Each row is where one point has got to under a steady rotation. How many ticks took it there?
The counts run from 0 to 226.
[-3.92 -1.47 -1.38  0.49 -3.45 -0.69  1.64 -1.71 -2.46  3.73 -0.57  0.14
  4.67 -1.64 -1.69 -3.62 -4.12 -0.62  2.21 -1.41 -0.30 -2.17 -1.15  0.49
 -2.28  0.70  1.66  0.47 -1.60 -0.02 -0.68 -2.94 -1.51 -2.05  0.83  3.35] : 188
[-2.11  2.01 -1.64  5.84 -1.69 -1.68  1.92 -2.40  2.17  0.81  0.41  1.43
  1.28  1.27  0.42 -1.33 -3.71 -1.17  1.80 -0.01 -0.90 -2.96 -0.91  0.62
  3.77 -0.27 -1.33  1.02 -0.36 -4.04  1.15 -2.53  1.61 -0.19  5.01 -0.81] : 148
[ 0.95 -1.52 -2.98  0.65 -2.59 -4.06  2.54 -4.06 -1.31  2.56  0.43  1.00
  3.14 -1.51  1.81  1.22 -5.63  0.35  1.30 -2.50 -1.61 -1.31 -3.53  0.39
  1.92  0.49  1.19  2.58  1.34 -1.01 -0.35 -0.34 -1.85  2.62  0.43  2.65] : 174
[-2.30  1.01 -2.15  1.11 -1.86  1.56  4.14 -1.75 -1.50  0.69 -2.48  0.02
  1.19  4.35 -1.82 -2.71  1.06  1.62  1.38 -0.05 -2.19 -1.62 -1.12  1.66
  4.85  1.36  0.51 -5.79  2.61  0.29 -0.99 -2.42 -0.33  2.43  0.36 -0.02] : 112
[-4.84  4.04 -1.67  2.09  0.57  0.34  0.44 -0.71 -3.61 -0.29 -1.87 -1.83
 -0.24  2.95  1.71 -2.57 -1.65 -0.68 -1.43 -1.14 -1.70 -2.90 -1.61 -0.27
  1.05 -1.60 -1.69 -1.41  6.16  2.29  0.22 -1.65 -0.14  2.38 -1.08 -0.51] : 125
[ 1.71 -0.66 -2.14  0.41  0.20 -5.97  6.43  1.37 -1.37  1.06 -1.45 -0.17
  4.11  0.82 -1.40  1.04 -0.56 -1.67  0.32  1.07 -1.74 -4.06  0.09 -0.72
  1.87 -0.28 -0.25 -1.80  3.44 -0.50 -0.27 -1.06  2.02  1.21  1.12  3.82] : 207
[-0.26  1.05  1.34  2.67 -2.88 -4.78  1.28  2.17 -0.80  0.13 -0.95 -2.21
  3.42  2.18  2.84 -0.40 -5.28  0.80 -1.33  1.46 -4.40 -3.50 -1.54  0.66
  2.28  1.49 -1.28  0.88  2.78  1.01 -1.05 -1.58  0.48  0.78 -0.20 -1.82] : 1
[-0.17  3.77 -3.47  0.99 -0.66 -0.43  2.67 -4.13 -1.68  1.64 -3.34 -0.85
  2.63 -2.18 -1.48 -3.38 -1.36 -4.30  0.61 -2.49  1.21 -0.73  0.91 -1.84
  1.36  1.47  0.17 -1.74 -0.97  2.66  1.91 -2.12  1.31 -0.38 -1.35  3.71] : 66
[-5.29  3.59 -1.52  1.88 -0.59  2.04  2.64 -1.44 -1.12  2.95 -1.38 -2.34
  1.74  2.40 -0.26 -3.05 -0.36 -0.23  0.61 -2.54 -2.92  0.20  0.56  2.55
  1.18 -0.76 -2.77 -2.23 -0.38 -2.44  1.33 -4.77  0.95  1.19  1.37  0.28] : 22
[ 0.13  3.16 -1.10 -0.77 -1.01 -1.57  3.55 -0.66 -1.05  3.85 -4.88 -1.61
  4.32 -1.12 -1.01 -2.74 -1.97 -1.77 -0.06 -1.76 -2.25 -0.49  2.41  0.75
  1.42  2.13 -0.31 -4.23 -1.83  1.38  0.42 -1.69  1.50 -0.61 -1.90  2.47] : 197
[-1.05  1.34 -0.06  1.34 -0.11 -0.84  2.80  0.73 -0.98 -0.65 -3.41  1.31
  4.27  1.43  1.04 -2.24 -4.97 -2.25 -2.72  0.04 -2.33 -3.95  1.94 -1.52
 -0.03  0.87  1.42  0.21  3.11  4.60 -0.97  0.38  1.54 -2.63  1.21  1.25] : 92
[ 1.03 -1.37 -2.60  1.63 -1.90 -4.80  3.14 -2.62 -0.17  1.82  0.55  1.59
  3.55 -1.81  2.21  1.35 -5.94 -0.61  0.62 -1.49 -1.60 -2.07 -2.35  0.06
  1.29 -0.16  1.28  2.97  1.90 -1.89 -0.13 -0.03 -0.71  0.98  2.38  2.63] : 176
[-3.63  1.96 -0.72  0.43 -1.72  1.36  2.09 -0.18 -3.08 -0.48 -2.94  0.66
  3.45  0.01  0.17 -4.30 -4.57 -1.62 -1.57  0.66  0.27 -2.04  0.86 -1.32
  0.76  2.42  2.20 -2.00  3.11  5.45 -0.52 -2.12 -0.51 -1.04 -1.59  1.20] : 96
[-5.22  3.40 -1.63  1.69 -0.31  0.28 -0.40 -0.91 -4.11 -0.05 -1.23 -2.06
 -0.15  2.91  1.76 -2.49 -1.93 -0.69 -0.82 -0.83 -1.65 -2.63 -2.45 -0.20
  0.72 -1.11 -1.26 -1.13  6.07  2.42  0.35 -2.13 -0.73  2.57 -1.49 -0.88] : 126
[-4.65  3.84 -3.74  3.28 -1.39  0.17 -0.05 -4.13 -2.41  2.88 -1.21 -2.04
 -0.74 -0.20 -0.94 -3.74 -1.95 -1.36  2.25 -3.46  0.02 -1.18 -2.59  0.01
  0.20 -1.09 -2.01 -1.09  0.08 -1.50  2.36 -2.86 -0.25  0.74  0.54  1.62] : 156
[-3.06 -1.62 -0.95  1.23 -3.75 -1.78  1.60 -0.68 -2.12  4.34 -0.55 -0.06
  5.26 -1.38 -1.95 -3.76 -4.09 -0.58  2.53 -0.99 -0.96 -2.50 -1.17 -0.05
 -2.09  0.74  1.47  0.73 -1.70 -0.16 -0.84 -2.76 -0.57 -2.41  0.91  2.96] : 189
[-2.38  1.15  1.71  1.31 -1.03 -1.94  1.59  1.89 -1.07  1.72 -1.62  0.98
  5.02  2.64  2.36 -1.05 -1.81 -1.12 -1.21  0.79 -5.08 -3.79  2.83  0.31
 -0.55  0.34  0.28  1.09  1.75  3.72 -2.75 -3.06  2.61 -0.90  0.75  0.14] : 223
[-3.71  1.45 -2.69  0.69 -1.46  2.48  2.10 -4.92 -1.05  2.92 -1.09  2.28
  3.58 -0.40  2.20 -1.39 -3.07 -1.24 -0.43 -4.41 -2.79  1.17  1.23  1.67
  0.08 -0.06  1.45  1.87 -1.22  0.76 -0.40 -3.47 -0.05  0.71  1.76  2.53] : 52
[-4.12 -0.40 -1.10  3.63 -3.85 -1.67  3.27  0.71 -0.35  0.42  2.33 -0.23
  3.28  0.54  0.01 -1.23 -2.26  0.88  0.60  3.02 -0.38 -2.26 -1.54  1.44
  2.32  0.73 -0.41  0.58  1.49 -3.86  0.41 -5.80  0.31  0.46  3.15  0.15] : 14
[-2.70  0.61 -1.48  4.39 -3.87 -0.65  1.64 -3.82  1.08  0.60  1.35  1.68
  1.56  1.38  0.50 -1.12 -3.88  0.82  2.74 -0.18 -0.62 -2.19 -2.45  1.69
  4.98  1.26  0.18  0.97 -0.11 -2.63  0.12 -3.51 -0.89  1.64  3.37 -1.48] : 145
[-0.90  1.49 -1.75  3.12 -2.54 -0.32  3.42  1.12  0.44  1.37 -2.70  1.21
  2.28  1.71 -0.36 -2.73  0.44  0.31 -1.84  2.55 -2.71 -1.59  2.13  0.23
  3.42  3.03  0.03 -5.94  2.14  0.21 -1.18 -2.99  3.56 -0.88  0.46  0.37] : 107
[-2.48  1.31 -1.19  4.38 -3.75 -3.75 -2.23  0.19 -1.38  1.23  1.81 -0.46
  1.57  1.37  2.84 -0.62 -2.27  0.29 -0.61  2.27 -3.33 -2.96 -2.55 -0.50
  1.09  0.72 -1.10  1.81  4.19  0.80 -1.51 -3.62  1.03  1.51 -0.46 -2.13] : 132
[ 1.74 -1.33 -1.91 -0.25 -1.33 -5.91  5.69  0.48 -2.16  1.36 -1.26 -0.59
  4.76  0.77 -2.42  0.39 -0.49 -1.16  2.31  0.80 -1.03 -3.93 -1.13 -0.89
  2.59  0.33  0.25 -1.65  2.21  0.32 -0.65 -1.25  0.68  2.03 -0.06  3.14] : 205
[-1.80  3.56 -3.75  0.26 -0.36 -2.08  1.62 -3.92 -3.59  1.40  0.11 -1.77
  1.74 -1.54  2.51  0.74 -1.94 -2.40 -0.45 -2.33 -0.65  0.55 -1.60 -0.42
  2.23 -0.92 -1.44  1.58  2.98  0.65  1.64 -3.78 -0.56  5.26 -1.96  1.85] : 38
[-0.13 -3.13 -0.84  0.62 -1.70 -2.00  3.26 -1.27 -2.50  0.42 -2.03  1.50
  4.29  3.21 -0.54 -0.94 -3.46 -0.01  0.79 -1.53 -3.29 -4.78 -1.86 -1.10
 -0.28 -0.13  2.47  1.84  2.97  3.77 -2.88  0.99 -0.43 -0.44  1.77  2.10] : 87
[-1.09 -0.68 -3.90  2.17 -2.31 -4.25  1.34 -2.87 -1.67  1.84  2.87  0.98
  3.53 -1.87  2.63  1.64 -1.59 -1.46  0.10 -0.10 -1.65 -0.90 -2.30 -0.50
  0.33 -1.02  0.01  3.95  2.70 -1.22 -0.57 -4.56  1.24  2.86  0.76  2.53] : 43
[-4.18  2.45 -0.52  0.98 -2.77  0.34  3.23 -0.72 -2.05 -1.27  0.10 -0.89
  2.54 -0.38  2.07 -1.17 -5.22  1.07 -1.37  1.37  0.57 -0.57 -1.00  2.18
  4.37  1.84  0.56 -1.30  2.84 -0.50  1.26 -4.94 -2.05  2.50 -0.75  0.12] : 9
[-2.57  2.32 -0.17  0.64 -0.44  0.81  2.23  0.50 -2.06 -0.86 -3.98  1.02
  3.67  0.64  0.94 -3.54 -5.04 -2.23 -2.81 -0.19 -1.00 -3.01  1.78 -1.33
  0.54  1.51  2.00 -1.27  3.75  5.41 -0.31 -0.69  0.86 -2.11 -0.24  1.47] : 94
[ 1.14 -0.97 -4.99  1.39 -2.95 -3.89  2.36 -3.27 -2.77  2.25 -0.92 -0.50
  2.89 -1.57 -3.00 -1.59  0.83 -1.68  2.21 -0.38  0.79 -2.09 -2.42 -2.46
  0.44  1.24  1.00 -1.39  0.93  1.62 -0.46 -2.58  0.89  0.49 -1.38  4.43] : 71
[ 2.27  0.01 -5.01  1.83 -0.54 -2.85  4.06 -0.88 -0.76  2.85 -3.23  1.54
  2.62 -0.12  0.28  0.12  0.90 -1.28 -2.08 -1.25 -3.97 -0.84  0.62 -1.34
 -0.38  0.14  0.52 -2.66  3.08  0.54 -1.71 -0.22  4.36 -0.57  0.51  5.07] : 77
[-3.01  4.05 -1.83  2.91 -2.69  1.20 -0.24 -2.38  0.63  1.35 -0.56  1.66
  0.95  0.46  4.61 -1.20 -3.58  0.92 -2.00 -0.51 -3.01  1.06  0.57  2.57
  4.28  2.44 -0.10 -1.58  1.79  0.35 -0.15 -3.96  0.57  2.55 -0.02 -1.57] : 139
[-2.21  0.13 -1.94  1.58 -2.21  0.93  4.22 -1.73 -1.76  0.61 -2.11 -0.59
  1.15  4.77 -2.41 -2.54  1.16  1.72  1.84 -0.22 -2.10 -2.38 -1.89  1.39
  4.49  1.23  0.59 -4.38  2.68  0.46 -1.00 -2.01 -0.93  2.61  0.69  0.22] : 113
[-0.68 -0.25 -0.14  1.85 -3.21 -3.67  2.21  0.65 -0.22  4.60 -2.03 -0.36
  5.67 -1.27 -1.81 -3.19 -3.01 -1.44  1.61 -0.11 -2.29 -2.99  1.05 -0.19
 -1.61  1.47 -0.31 -0.44 -2.65  0.05 -0.51 -2.22  1.99 -3.41  0.77  1.95] : 192
[-4.37  2.88 -3.94  3.09 -1.90 -0.94 -0.20 -3.90 -2.24  3.31 -0.75 -2.75
 -0.49 -0.45 -1.18 -3.74 -1.83 -1.28  3.05 -3.37 -0.05 -1.54 -3.23 -0.30
 -0.43 -1.31 -1.72 -0.59  0.19 -2.03  1.92 -2.78 -0.73  1.03 -0.03  1.45] : 157
[-3.59  1.43 -1.83  3.49 -3.75  0.70  1.09 -4.68  0.12  0.61  0.81  1.48
  1.36  1.21  1.65 -1.49 -3.64  1.16  1.95 -0.55 -0.94 -0.89 -2.18  2.25
  5.41  1.64  0.89  0.05  0.16 -1.44  0.04 -4.13 -1.59  3.05  1.73 -1.12] : 143
[-2.77  4.24 -1.56  3.31 -2.19  0.24 -0.25 -1.98  0.91  1.46 -0.78  1.47
  1.19  0.28  5.15 -0.93 -3.43  0.61 -2.47 -0.18 -3.55  0.96  0.90  2.17
  4.00  2.03 -0.38 -1.35  2.48  0.33 -0.47 -3.61  1.60  2.11 -0.19 -1.61] : 138
[-4.36 -0.86 -1.66  0.34 -3.20  0.05  1.87 -1.99 -2.69  3.59 -0.81  0.48
  4.28 -1.88 -1.58 -3.74 -4.76 -0.33  1.91 -1.96  0.04 -1.47 -0.97  0.76
 -1.95  0.47  2.08  0.33 -1.14  0.35 -0.30 -2.47 -1.88 -1.45  0.88  3.78] : 187
[ 0.69  3.79 -3.94  0.81 -0.76 -3.11  0.65 -3.32 -1.21  3.97 -2.79 -1.05
  0.91 -2.07  3.40  0.17 -3.33 -0.76 -1.05 -3.93 -3.93  1.32 -1.15  0.89
  1.19  0.18 -1.54 -1.44  1.37 -0.18  0.87 -0.27  0.99  2.33 -1.96  2.24] : 168
[-2.61  0.26  1.56  1.69 -1.22 -2.22  1.61  2.04 -1.53  1.27 -1.08  1.21
  5.12  3.01  2.02 -0.80 -1.73 -0.82 -0.87  0.81 -4.95 -4.40  2.04  0.39
 -0.92 -0.10  0.54  1.64  1.62  3.42 -3.13 -2.99  2.07 -0.60  0.86  0.16] : 222
